In the data rows, zero lies at 4.5, halfway between 4 and 5.
Some points:
[4 9 3 8 3 1 5 5 1 3 3 3 7 3 6 4 6 3 6 4 7 6 7 5 4 7 4 6 1 6 4 3 6 4 7 6 4 2 4 6 4 5 6 3 7 5 1 5 6 3 6 5 6 0 6 7 5 4 3 3 7 7 6 4]
[7 5 4 6 5 5 3 2 3 5 3 4 2 4 6 6 3 2 3 4 6 6 7 5 3 5 3 4 4 4 4 7 4 1 6 5 6 8 5 4 6 6 5 4 2 5 4 4 4 5 6 4 5 5 1 6 4 5 3 2 6 0 4 4]
[5 6 8 4 5 7 5 7 7 3 3 4 5 5 4 7 5 7 4 4 6 3 5 6 9 7 4 7 4 4 4 4 6 1 8 4 4 3 6 6 3 4 5 5 3 5 4 4 3 3 4 6 5 5 5 6 4 4 3 8 3 4 6 3]
[3 1 6 3 4 5 3 6 3 8 4 7 4 0 4 4 5 5 5 7 2 0 4 7 4 6 3 4 6 6 1 5 3 4 1 4 4 2 7 7 5 6 8 4 7 4 6 7 3 6 6 2 2 4 6 4 5 3 1 4 6 1 6 4]
[8 5 1 2 1 3 7 5 1 0 2 0 4 7 5 2 1 6 3 9 4 0 2 4 4 5 4 5 4 3 5 5 1 4 3 6 7 2 5 8 6 5 2 7 2 1 9 3 5 4 2 0 7 1 0 7 5 1 4 3 1 3 0 5]
[3 4 6 7 6 6 3 3 8 6 5 6 7 5 3 5 4 6 5 5 5 4 7 5 3 5 6 2 5 7 7 3 1 3 6 8 2 0 3 3 7 2 7 5 5 2 6 7 5 6 4 4 1 0 2 5 6 4 4 5 3 6 4 4]
[8 5 5 8 7 6 3 6 7 7 6 4 4 3 5 4 3 3 5 5 5 3 4 3 2 2 3 4 5 2 7 2 5 3 4 5 4 5 0 3 6 3 7 5 4 4 4 5 4 3 4 4 6 3 4 5 6 4 3 7 5 6 3 5]
[6 1 7 3 4 4 3 5 6 4 1 5 5 3 6 2 4 2 2 1 3 8 5 3 3 4 5 5 5 6 3 2 3 5 6 3 5 5 6 6 7 4 7 5 6 2 3 5 4 2 5 2 6 7 4 3 5 7 4 4 8 5 2 3]
[4 6 3 4 4 2 4 6 4 4 4 6 4 3 7 6 4 6 7 4 3 8 3 6 3 4 5 6 4 4 5 5 4 9 8 6 3 4 2 5 4 3 5 4 2 6 3 4 5 6 4 7 4 6 7 4 3 5 4 4 4 1 6 4]
[1 2 3 1 5 8 4 4 7 4 2 5 6 4 4 6 5 2 6 0 4 3 4 2 5 5 6 0 2 6 7 4 5 7 4 5 1 6 6 3 5 7 7 6 5 3 6 5 8 3 7 4 9 6 3 4 3 0 6 8 3 5 3 6]
[6 9 7 1 5 4 7 6 4 4 8 3 6 5 4 8 4 4 6 3 4 5 3 6 3 5 4 5 5 5 7 4 3 5 3 3 5 4 5 2 7 7 3 6 4 5 5 3 4 8 5 6 3 6 7 1 4 5 6 3 2 7 8 2]
[4 5 5 8 4 1 6 7 2 7 4 4 7 3 4 4 4 5 4 5 6 6 4 4 5 4 3 3 5 4 6 1 5 4 5 6 6 7 3 4 3 6 5 5 6 6 5 2 4 6 5 2 6 5 1 6 3 7 5 5 4 5 6 5]
[6 4 4 7 6 4 4 5 5 4 3 4 7 5 4 6 7 3 6 4 4 4 2 1 3 3 4 5 7 3 6 6 3 4 5 4 7 5 7 5 2 2 5 3 5 7 5 1 6 6 5 2 5 3 4 4 6 6 2 4 5 5 2 5]
[4 4 4 4 5 5 2 3 2 5 6 4 3 5 4 2 4 6 5 5 3 7 2 6 3 4 8 3 5 3 5 6 3 1 4 4 4 5 5 7 3 4 5 3 4 5 4 4 4 2 7 5 6 4 5 4 3 6 4 4 4 5 3 4]
[3 1 7 3 4 6 4 3 6 3 6 3 4 5 2 5 5 5 3 4 6 5 5 6 5 5 3 7 6 3 4 6 3 4 1 5 3 2 4 5 3 6 5 6 4 4 3 4 6 8 5 7 5 4 2 4 3 6 5 6 6 6 6 4]
[1 3 7 3 5 3 2 3 7 6 5 3 2 1 6 3 6 6 3 7 6 6 4 3 5 5 4 6 3 5 4 7 4 4 3 2 4 3 7 2 5 3 5 6 7 6 6 3 4 3 3 5 3 4 5 5 6 3 6 6 2 4 3 3]
[5 7 4 6 4 4 4 6 3 3 3 6 4 3 3 3 4 6 3 6 5 7 7 5 3 5 4 3 4 5 6 6 6 5 4 5 3 8 5 5 4 3 2 5 3 5 4 4 5 4 2 3 4 6 3 3 6 4 4 5 7 4 6 5]
[7 8 4 4 5 7 3 6 6 1 5 8 4 6 5 6 4 5 6 6 3 8 3 4 8 8 1 6 6 3 2 5 8 7 5 5 5 2 4 7 3 7 3 4 4 3 6 6 1 0 7 4 3 4 4 3 3 8 9 2 4 4 5 9]
[3 8 3 2 5 4 7 5 2 5 4 6 4 4 6 4 5 5 3 5 4 7 5 4 5 4 5 5 3 3 6 5 6 8 4 7 4 5 3 4 0 3 5 3 3 5 5 4 1 3 3 5 3 4 4 4 3 4 4 4 6 4 5 4]
[1 1 1 4 6 5 8 1 8 8 6 1 4 5 4 3 3 7 7 2 3 5 6 2 3 6 6 5 3 9 3 4 6 2 0 7 5 4 6 8 5 4 4 3 4 8 3 5 6 6 2 6 4 8 6 4 4 7 5 2 1 4 8 6]
[3 2 5 4 3 5 4 3 6 5 4 5 5 9 3 3 3 4 7 6 9 4 1 6 5 3 6 2 6 5 6 4 6 6 4 2 5 3 6 3 6 3 5 1 5 1 6 4 6 2 4 5 4 2 8 5 5 2 7 4 8 2 6 4]
[5 6 8 3 4 5 7 2 6 4 9 4 5 3 4 5 7 4 4 3 3 3 5 5 4 4 5 5 6 5 3 5 2 2 5 5 4 6 4 4 5 6 2 2 4 4 4 3 6 7 2 7 6 5 7 5 3 4 8 3 3 5 7 5]
[6 2 4 4 7 2 6 5 6 3 4 6 5 6 3 2 6 6 5 6 5 3 7 3 8 0 7 4 1 4 1 3 2 4 7 0 5 3 3 1 8 4 3 6 3 9 2 7 4 5 9 5 3 4 3 1 5 6 4 2 4 5 6 6]
[3 1 4 7 3 6 5 3 6 5 3 5 1 4 3 7 5 5 5 7 4 6 4 4 3 5 5 7 3 5 7 4 5 3 2 6 5 4 7 4 5 4 4 5 5 4 5 8 5 4 7 6 4 7 8 6 3 2 6 6 4 6 5 2]
[5 6 2 3 4 6 5 8 3 5 4 6 4 6 2 4 4 3 4 7 6 4 4 4 8 6 5 4 6 6 5 6 4 8 7 5 5 7 4 4 4 4 2 6 7 3 3 6 3 8 2 7 5 3 5 3 7 3 4 6 4 4 4 3]
[6 4 5 3 2 3 5 4 0 4 7 9 3 5 8 5 5 6 8 3 3 4 3 4 5 5 5 3 4 5 4 5 5 8 5 7 6 6 3 4 3 4 3 6 4 5 4 3 7 2 3 7 4 4 6 4 7 7 4 8 4 4 6 6]
[7 2 3 7 6 6 5 4 4 7 5 3 4 5 6 4 5 5 4 3 3 5 4 5 3 5 5 5 6 2 3 3 2 4 5 0 4 6 5 4 3 6 6 4 5 6 6 4 5 3 4 3 6 4 2 5 5 4 4 5 7 5 1 6]
[5 8 4 6 3 6 5 4 4 4 3 4 4 4 5 5 5 3 4 4 3 5 5 5 5 2 4 3 3 3 2 5 8 2 5 5 4 7 4 5 5 5 6 5 4 4 5 3 4 6 2 4 5 5 4 5 4 6 3 3 8 4 2 6]
[5 1 5 3 5 5 4 2 6 5 5 5 5 4 4 5 6 4 4 3 5 3 5 8 4 2 4 5 4 4 4 5 3 2 3 6 5 3 5 6 2 5 2 5 5 5 4 3 3 5 3 6 5 7 6 7 5 4 6 4 3 6 4 4]
[2 7 5 7 6 3 4 3 2 5 8 3 3 7 3 5 3 3 2 4 4 1 8 4 5 7 5 4 6 4 3 5 9 9 6 2 6 7 2 3 5 3 3 0 5 3 4 7 5 5 8 3 3 7 6 5 3 5 1 5 4 7 1 5]
These points spread out most along one direction. Take the direction at right angles to it along which they spread out most. Then take the direction at right angles to both along which they spread out most. Go by this last direction. How many in every 100 of the points above lie lower along it than each point below? Answers are rounded to whole numbers. More than half of the points above lie lower than the first one.
[7 5 4 6 5 5 3 2 3 5 3 4 2 4 6 6 3 2 3 4 6 6 7 5 3 5 3 4 4 4 4 7 4 1 6 5 6 8 5 4 6 6 5 4 2 5 4 4 4 5 6 4 5 5 1 6 4 5 3 2 6 0 4 4] 77
[4 4 4 4 5 5 2 3 2 5 6 4 3 5 4 2 4 6 5 5 3 7 2 6 3 4 8 3 5 3 5 6 3 1 4 4 4 5 5 7 3 4 5 3 4 5 4 4 4 2 7 5 6 4 5 4 3 6 4 4 4 5 3 4] 53
[1 3 7 3 5 3 2 3 7 6 5 3 2 1 6 3 6 6 3 7 6 6 4 3 5 5 4 6 3 5 4 7 4 4 3 2 4 3 7 2 5 3 5 6 7 6 6 3 4 3 3 5 3 4 5 5 6 3 6 6 2 4 3 3] 40
[8 5 5 8 7 6 3 6 7 7 6 4 4 3 5 4 3 3 5 5 5 3 4 3 2 2 3 4 5 2 7 2 5 3 4 5 4 5 0 3 6 3 7 5 4 4 4 5 4 3 4 4 6 3 4 5 6 4 3 7 5 6 3 5] 90
[1 1 1 4 6 5 8 1 8 8 6 1 4 5 4 3 3 7 7 2 3 5 6 2 3 6 6 5 3 9 3 4 6 2 0 7 5 4 6 8 5 4 4 3 4 8 3 5 6 6 2 6 4 8 6 4 4 7 5 2 1 4 8 6] 37
[7 8 4 4 5 7 3 6 6 1 5 8 4 6 5 6 4 5 6 6 3 8 3 4 8 8 1 6 6 3 2 5 8 7 5 5 5 2 4 7 3 7 3 4 4 3 6 6 1 0 7 4 3 4 4 3 3 8 9 2 4 4 5 9] 7
[2 7 5 7 6 3 4 3 2 5 8 3 3 7 3 5 3 3 2 4 4 1 8 4 5 7 5 4 6 4 3 5 9 9 6 2 6 7 2 3 5 3 3 0 5 3 4 7 5 5 8 3 3 7 6 5 3 5 1 5 4 7 1 5] 93
[4 6 3 4 4 2 4 6 4 4 4 6 4 3 7 6 4 6 7 4 3 8 3 6 3 4 5 6 4 4 5 5 4 9 8 6 3 4 2 5 4 3 5 4 2 6 3 4 5 6 4 7 4 6 7 4 3 5 4 4 4 1 6 4] 43
[4 9 3 8 3 1 5 5 1 3 3 3 7 3 6 4 6 3 6 4 7 6 7 5 4 7 4 6 1 6 4 3 6 4 7 6 4 2 4 6 4 5 6 3 7 5 1 5 6 3 6 5 6 0 6 7 5 4 3 3 7 7 6 4] 80
[1 2 3 1 5 8 4 4 7 4 2 5 6 4 4 6 5 2 6 0 4 3 4 2 5 5 6 0 2 6 7 4 5 7 4 5 1 6 6 3 5 7 7 6 5 3 6 5 8 3 7 4 9 6 3 4 3 0 6 8 3 5 3 6] 60
[8 5 1 2 1 3 7 5 1 0 2 0 4 7 5 2 1 6 3 9 4 0 2 4 4 5 4 5 4 3 5 5 1 4 3 6 7 2 5 8 6 5 2 7 2 1 9 3 5 4 2 0 7 1 0 7 5 1 4 3 1 3 0 5] 0
